Turns, then the turns between two rows, first turn first; the first pair answered
turn G:
[ -7  14 -10  15  -1 -15 -19  15 -29   1  41   9  11] |-> [ 16  -6   4  -8 -14 -10 -12  -3  12  17  44  10 -24]
[ -7  14  -8   3  24   7   3  29 -17 -24  -6   7  12] |-> [  8   7   6 -13  24   0  -3  22 -11 -11  26   9 -19]
[ 47  -3  49 -48  33  23  14  24  26  -8  -4 -15 -78] |-> [ 23  -1  14 -28   7  36  28  29  44 -26 -89 -17 -32]
[ -1  19 -20  14 -45 -17 -16 -36  -3  28   8 -23  43] |-> [  1  24 -12  11 -34 -20 -20 -34 -17  33  30 -20  37]
turn L:
[-31  15  -8  -8 -30  -9  20  27 -29 -23  21  17  42] |-> [ -1  -7  18 -34 -40 -19  21  -5   6   5  58   7  -1]
[-11   9 -19  13 -66 -10   8 -35  36  37 -27 -24  23] |-> [-19  14 -27  18 -62  -4  12 -23  22  31 -38 -19  42]
[  1 -15  17 -13 -19   5   6 -13  37   8 -14   7 -16] |-> [-30  10   1  12  -5  10   2   8  -6 -12 -27  13  29]
[  7   9   5 -11 -13   8 -25 -36  -6  23   8 -18  -6] |-> [  2  -3   2  -7 -10  19 -10 -17  13   4 -42 -17  -8]
turn Q:
[ -1 -12  20 -14  30  14   4  24 -21 -20  29  18 -38] |-> [-21  -1   3   1  24  15   4  33 -36 -33   3  20  -3]
[  7  -5  38 -15 -20  14   0 -19  -7  10  26  -3 -33] |-> [-19  -1  18   3 -16  31  12  13 -12 -22 -41   4   1]
[-12  20  -1  13   8  -4  -5  -7 -36   3  40   1  12] |-> [  4 -13  26 -16  18  11  13   1  13 -13  11   8 -46]
Pairs:
Between the rows of a pair lie 2 to 3 turns.
[-32  13  27  -6 -25  20  30  13  12 -51 -52  24 -10] |-> [-20  25  48 -12   6   3  14  20 -37 -41  31  26 -41] | G then G
[ 30  -1  20  10  -6 -42 -13  -1  -5   8  57   7 -20] |-> [ 10  -2  16  13  25 -22   6  49 -22 -40   3  22 -25] | Q then G then G
[ -3  13 -19  17 -46  -4 -12 -33  11  38   9 -20  40] |-> [ 12   7   1   4 -28 -16 -16 -30  -4  42  49 -13   7] | Q then L then Q
[-26  20 -17  18   0  -2  -6   4 -53   0  12   7  40] |-> [  5 -31   6 -22 -22  10  19 -16  45   4 -39   2 -21] | Q then G
[ -3   6 -20  13  12 -22  -1  21 -23   2   2   9  34] |-> [ 30 -24   4 -17   1 -28   6  -2  22  16  14   4 -12] | G then G
[ -8   0  13 -14  37  -2 -23  26 -28   0   7  25  -7] |-> [  0 -18  20 -24  26   3  -9  26   6  -5 -23  22 -19] | L then L then G
[-15 -14  -9  27 -12 -19 -22 -51  -6  35  22  36   1] |-> [-39  -9 -20  40  10  -4  -7  -9 -24  -3 -30  48  13] | Q then L
[ -4   6   4 -22 -11  21 -26 -16  37  -2   2  16 -56] |-> [-13   6  -5 -17 -12  29 -18  -1  36 -19 -30  16 -44] | Q then Q then Q
[-17   5  20  -9   8   5   4  60  -3 -31 -15  -4  -8] |-> [-27  15   5   3  -5   7  -1  59 -11 -22 -20  -7  16] | L then L then Q
[  5  32  -2  23  -4  21  -2  35 -48   6 -29   2  11] |-> [ 18  22  22   5  15  19  -6  36 -45  10   0   9 -32] | G then Q then L
[-25  19  13  10  25  16  10  35 -26 -26 -40  11  31] |-> [ 16  -1  55 -24  38   2   4  21  -9  -1  32   4 -39] | G then L
[-24  30 -16  21 -31   6 -20 -59  -2  47  27 -30  54] |-> [ -7   6  -2   3 -46  14  -9 -72  47  52  -3 -33  22] | L then Q then Q
[ 21 -27  27 -18  20   8  15  17  16 -22 -22  12 -44] |-> [ -7  -4   2   8  25  11   9  38 -30 -38 -33  17   4] | G then G
[-12  10  -5   9 -17 -11  -4 -18 -15  10 -10 -14  36] |-> [ 15 -12  18 -15 -11  -8   9 -20  29  11 -11 -12 -18] | G then L
[-12  -6  -9   3 -14   4   7   9   1   3 -14  -4  22] |-> [  4 -11   8  -5  -2  -2   0   7 -10  12  26  -3  -4] | G then G
[ 38 -22   5 -25 -20   2  15   4  -2  31  22   6 -26] |-> [  8  -8 -15  -3   1  16  21  43 -40  -8 -12  13   6] | L then G
[ 11  18   5  16   9 -16 -23 -11 -35   8  43  -7 -11] |-> [ -6  16   1  20  33   1  -4  22 -42 -34  -4   7  -9] | Q then L
[-27   6 -37  31   7  -5  -1  26 -35 -33 -19  18  32] |-> [  2 -21   8  -1  36   0   7  37 -15 -37  17  26 -44] | G then Q
[ 37   4  12  -9   8  26  38  -6  65   5 -51   1 -11] |-> [ 24  48  12  13  44   4   2  10 -38  18  57  10  10] | L then G
[ 21 -21  14 -22   2  21  22  -5  59  -7 -30   6 -25] |-> [  5  18  10   3  37   4  -8  16 -44  -7  61  16   0] | L then G
[ 20  -1  41 -17  28   0   7   4  23 -12  36   6 -62] |-> [ -3  32  21   8  35  -7 -11   9 -37 -13  65   7 -11] | G then L then G
[-18  25 -12  16  10  -8  -9   2 -56 -10  36  12  32] |-> [ 14 -29   8 -21 -11  10  25  -4  47 -19 -37  10 -32] | Q then G
[  2 -11 -13   7 -22   6  12  -3  38   0 -43  -5  20] |-> [  3  11 -12  15 -26 -12 -11 -21   0  29  24 -12  35] | Q then G
[ -4  -8 -19   9 -13  -6  34 -12   1   2 -21   3  20] |-> [ -4 -10  -6   3  10   0  42   8 -11 -16 -23  15   8] | G then Q then Q
[  5  22 -14   9  -6  20 -13  -7 -13  -6 -12   4  46] |-> [ 33  -5  15 -24   1  17  -6 -17  24  -1   4   4 -19] | G then L
[-15 -49 -11 -11  15  53  40  37  49 -48 -58  26 -24] |-> [ -5 -53 -20 -12 -38  41  30 -13  89  -8 -53  11  -6] | Q then Q then G
[-46 -11  -2   4  43 -16  11  27 -38 -59  25  -1  34] |-> [ -1 -59  21 -34  -9 -16  21 -34  66 -20  13 -19 -15] | L then G
[ -1  -4  33   4  43  -9  -1  20 -74 -17  67  12 -27] |-> [-38  17 -24  47 -17  -6  -5 -14 -66  -3  -7 -11  73] | L then G then Q
[ 26 -33  31  -8  -9  15   6 -17  28   2 -14   0 -32] |-> [ -2   1  21  14  30  11  -8  20 -54 -17  16  14  -3] | L then G
[ -3  -4 -11   4   0  14 -17  14   8 -10 -45  22  20] |-> [ 24   0   9 -14   6  -3 -32  -4  -1  20  31  17 -14] | G then L
[ 16 -21  11  11  18  -4  34  30  21 -22  17  -9 -53] |-> [ 27 -20   5  11 -13 -10  30  -6  49   9  19 -21 -39] | Q then Q then G
[-29  32 -14  23   7   5  -5   7 -45   0  16  11  41] |-> [-25   5  -4   7  19  20  24  29  -3 -33 -48  19   6] | Q then Q
[-50  21 -32  39  13 -15  12  23 -60 -16  26  -9  32] |-> [-36  -6   0  13  49  -1  26  52 -41 -47   8   3 -31] | Q then Q then G
